One turn moves every row onto another: examples first, then more rows asked:
sek: [0, -5, -2, 8, 12, 16, 7, 6, 4, 11, 5, -9, -9, -3, -3, 14, -3, 6, 0, -7, -23, 11, -2, 5, -1, -5, 16, -5, 2, -11, 13]
dubo: [-2, 0, -6, 11, -17, 12, 1, 20, 7, 13, 12, -10, -7, 13, -17, 4, 19, 8, -1, -3, 4, 13, 15, 24, -8, -9, 10, -26, -4, 9, -6]
leg: [-3, 4, -3, -1, 9, 18, -5, -4, -7, 18, 13, 33, -10, 14, -12, 16, 2, 10, 6, 8, -2, -6, 6, 14, 27, -5, 0, 0, 3, 11, -6]
pemeg: [12, 3, 9, 4, 10, 6, -1, 12, 20, 14, 28, 19, -15, 6, 2, -1, -15, 20, 9, -3, -5, -7, -2, 20, 10, -11, -3, -9, -22, 5, -2]
pubu: [-8, -5, -9, 2, 25, -5, -12, 31, 17, 23, 18, -4, -6, 13, -6, 12, -8, 14, -11, 3, -14, -6, -11, -2, 5, 4, 8, -23, -11, 10, -6]
buzu: [-11, -11, -19, 13, 18, -11, -4, 22, 4, 7, 5, 3, -8, 22, -3, 8, 17, 17, -4, -1, 8, -7, 0, 13, -7, 6, 6, -6, -2, 18, -9]
somu: [13, -15, -2, -15, 8, 7, 2, 13, 5, 4, 12, 0, -21, 18, -23, -21, -1, 20, 2, 2, -11, -16, -6, 13, -3, -8, 2, -20, -4, -4, -10]
vis: [5, 4, 14, 23, 4, 0, -10, 5, 13, 8, 10, 5, -13, 12, -8, 15, -9, 18, 16, -17, -8, 17, 0, 3, -4, -27, 6, -8, 3, 9, -3]
ruluv: [-6, 5, 0, 10, 7, 19, -1, 23, 2, 24, 22, 24, -8, 16, -6, 7, -6, 9, 3, -9, -15, -7, -4, 29, -1, -40, 15, -1, 1, 13, -11]
pirir: [-7, -10, -3, 21, 21, -5, -3, 33, 13, 8, 0, -12, -5, 0, -5, 11, 8, 15, 3, -7, -4, -13, -4, 10, -4, 5, 9, -8, -9, 17, -3]
vopa: [4, -9, 8, 3, -2, 9, -6, 19, -3, 22, 3, -2, -7, 19, -23, 13, 3, -3, 21, -13, -33, -15, -4, 23, 8, -23, 3, -10, 3, 0, -25]
sapa: [-8, -9, 2, 2, 14, 20, -4, 25, 22, 20, 6, -5, -2, 9, -15, 17, -4, -4, -9, 1, -11, 15, 9, 25, 11, -12, 2, -21, -22, 3, 5]
babi: [3, -24, 18, 11, 3, -2, -11, 14, -1, 9, 9, 6, -7, 26, -26, 23, 0, 5, 2, -17, 3, 11, -4, 10, 12, -23, -3, -11, 0, -4, -14]
dupim: [22, 3, 1, -9, 10, 14, 8, 10, 5, 15, 16, -5, -21, -1, -13, 28, 13, 12, 7, -2, -20, 5, -2, 7, 22, -17, 10, -16, 5, 2, 4]
derop: [5, -5, -8, 7, 11, 17, 3, 7, 13, -14, 23, -5, -3, 22, -21, 5, 9, 17, -1, -11, -1, 2, -1, 10, 7, -25, 12, -24, 11, 5, -18]
lun: [9, 6, -12, -13, 21, 31, -13, 21, 9, 9, 13, 0, -10, 14, -19, 7, 4, 11, -1, 23, -13, -5, 2, 8, 3, -25, -2, -10, 4, 21, -6]
sufo: [-2, 14, -3, -2, 9, 19, -4, 13, 8, 18, 23, 17, -19, 28, -23, 4, 10, 14, -3, -8, -25, -4, -10, 27, 18, -16, 10, -12, 14, 9, -9]
Nev: [13, -14, 5, -4, 19, 31, -9, 14, -8, 25, 6, 18, -12, 3, -10, 29, 9, 17, 11, -5, 1, 6, 5, 14, -8, -28, 14, -13, 1, 7, -7]
Filad: [19, -4, -12, -4, 5, 15, -1, 3, -8, 22, 5, 0, -22, 31, -16, 16, 5, 28, 8, -7, -4, 19, 8, 18, 8, -17, -5, 0, -10, 12, 1]
legeg: [5, -6, 2, 3, 21, 10, -17, 9, 36, 4, 16, 15, -8, 17, -9, 15, 4, 10, 2, -6, -8, 5, 6, 15, 10, -39, 3, -18, 1, 12, -5]
Nade: [0, -23, -6, 2, 10, 21, -6, 2, -2, 13, 12, 18, 0, 8, -8, 28, 19, 2, 0, -6, 0, 3, 8, 14, 1, -3, 4, -3, 3, -14, -9]
Nupi: [5, -6, 13, 16, 6, 14, -21, 10, -15, 33, 14, 4, 1, 13, 1, 22, 0, 10, 8, -6, -2, -3, -2, 20, 17, -22, -12, -6, -9, 14, 2]
dos: [-8, 2, 4, -3, 18, 29, -5, 20, 2, 22, 7, 0, -6, 23, -36, 0, 4, 21, 3, -19, -22, -14, 1, 14, -1, -18, 2, -9, 8, 2, -21]
rilab: [8, -13, -6, -3, -4, 6, 1, 14, -13, 25, 7, -9, -13, 15, -11, 14, 13, 6, 9, 2, -4, 5, 0, 27, 4, -37, 8, -37, -5, 7, -6]
lukid: [-3, -16, -2, 11, 27, -3, -13, 26, 12, 8, 1, 1, -6, 16, -6, 23, 14, 12, 0, -5, -5, -6, -7, 13, 8, 20, 12, -8, -2, 10, -5]
zun: [12, -26, -16, 13, 13, 2, -15, 19, -3, 11, 13, 20, -11, 6, -5, 15, 7, 13, -3, -7, -4, -17, -6, 3, -4, 4, -3, 2, -7, 20, -14]
Dofu: [-8, 7, 8, -3, 20, 19, 0, 9, -7, 22, 5, 8, 4, 8, -11, 5, -3, 21, -2, 6, -10, -16, 4, 0, 1, -14, 13, -16, 16, -7, 5]
gumak: [-2, -17, 4, -3, -1, 11, -14, 11, -18, 32, 9, -22, -8, 14, -13, 6, -1, 15, 13, -9, -6, -5, -1, 4, 24, -18, 8, 3, -5, 10, -5]
Vud: [-5, -18, -22, -2, -3, 17, -13, 0, 11, 17, -2, 5, -22, 7, -17, 0, 16, 15, 12, -4, -6, 9, 12, 19, -1, -14, 0, 4, -11, 8, -3]
Padog: [11, -24, -18, 12, 1, -1, -23, 20, 5, 17, 6, 0, -12, 18, -7, 0, 12, 21, 4, -11, -8, -14, -1, 14, -1, 5, 1, -13, -12, 29, -13]
mis: [4, 1, 6, -4, 20, 16, -2, 5, 11, 10, 25, 19, -12, 16, -4, -10, 1, 11, -3, -3, -2, -12, 6, 21, -4, -6, 7, -39, -3, 12, -13]
tas: [0, -10, -11, 9, 23, -2, -8, 18, 1, 14, 19, 14, -14, 1, 0, 19, -5, 7, -6, 1, -15, -9, -15, -8, -1, 7, 9, -9, -1, 13, -9]
Gon: [16, 17, 4, 13, 10, 17, -13, 10, -4, 18, 15, 7, -7, 12, 2, 12, 6, 13, -2, 7, -12, -2, 2, 13, -3, -23, -7, -14, 10, 24, 12]
todug: [-11, -20, -17, 11, 23, -1, -15, 22, 8, 8, -3, 5, -14, 11, -5, 11, 9, 20, 9, 5, -3, -6, -17, 16, -5, 5, 14, -1, -4, 9, -6]
nevep: [4, 1, 3, -4, 7, 19, -7, 19, 8, 16, -3, -9, 3, 16, -19, 7, -12, 11, 14, 17, -26, -9, -4, 23, 22, -11, 5, -23, -8, -1, 0]
gogok: [-11, -12, -16, 16, 17, -12, -8, 25, 16, 7, 2, 0, -12, 10, -3, 13, 12, 3, 4, 3, -3, -8, -4, 23, 8, 2, 1, -14, -15, 25, -10]
tir: [2, -9, -6, -16, 7, 25, -9, 19, -11, 14, 17, -17, -4, 20, -23, 11, 9, 5, 6, 9, -4, -6, 3, 3, 15, -12, 18, -15, 8, 13, -24]
Roza: [-1, -11, -12, 11, 6, -1, -19, 32, 12, 21, 15, -13, -1, 21, -8, 4, 3, 22, 1, -3, -6, -8, -7, 13, -1, 5, 8, -32, -15, 18, -15]
geka: [-6, -29, -3, 1, 15, 12, -9, 2, 3, 1, -1, -8, -19, 19, -30, -3, -6, 9, 6, -18, -11, 7, -6, 9, 12, -28, 11, -14, -1, 10, -13]
zud: [-2, 0, -4, -7, 27, 26, 10, 12, 1, 25, 10, -15, -5, 9, -18, 18, -4, 15, 2, -11, -3, 5, 16, 9, 10, -26, -2, -23, -17, 12, -9]
Vin: [6, -9, -4, 6, -16, 12, -3, 17, -9, 17, 1, 14, -11, 1, -13, -4, 2, 15, 14, 6, -1, -15, 8, 20, 8, -29, 9, 4, -5, 19, -2]
mag: [9, -23, 12, -9, 11, 12, -7, 10, -4, 13, 9, 8, -12, 23, -19, 2, -16, 7, 17, -6, -4, -5, 2, 13, 3, 6, 3, -12, -18, 0, -28]
Tese: [7, 4, 4, 8, 2, 4, 5, 16, -1, 24, 14, 6, -4, 32, -9, 13, -7, 3, 5, -23, -23, -6, 14, 17, 10, -23, 0, 12, -2, 12, -14]
Posis: [15, -15, 26, 0, -1, -8, -3, 15, 0, 23, 16, 12, -13, 10, 2, 1, -8, 7, 10, -15, -4, -10, 7, 8, -2, -7, 15, -10, -6, 1, -5]
nedet: [9, -3, 9, 3, -5, 17, -2, 21, -5, 19, -1, -5, 10, 30, -17, 3, -1, 8, 4, -4, -2, -8, 28, 21, 12, -6, 9, -17, -6, 23, -9]

todug turns into buzu
Tese turns into vopa
And these:
Dofu turns into leg
Padog turns into Roza
Nupi turns into gumak
somu turns into mis
Nev turns into Filad
geka turns into derop
sapa turns into sek

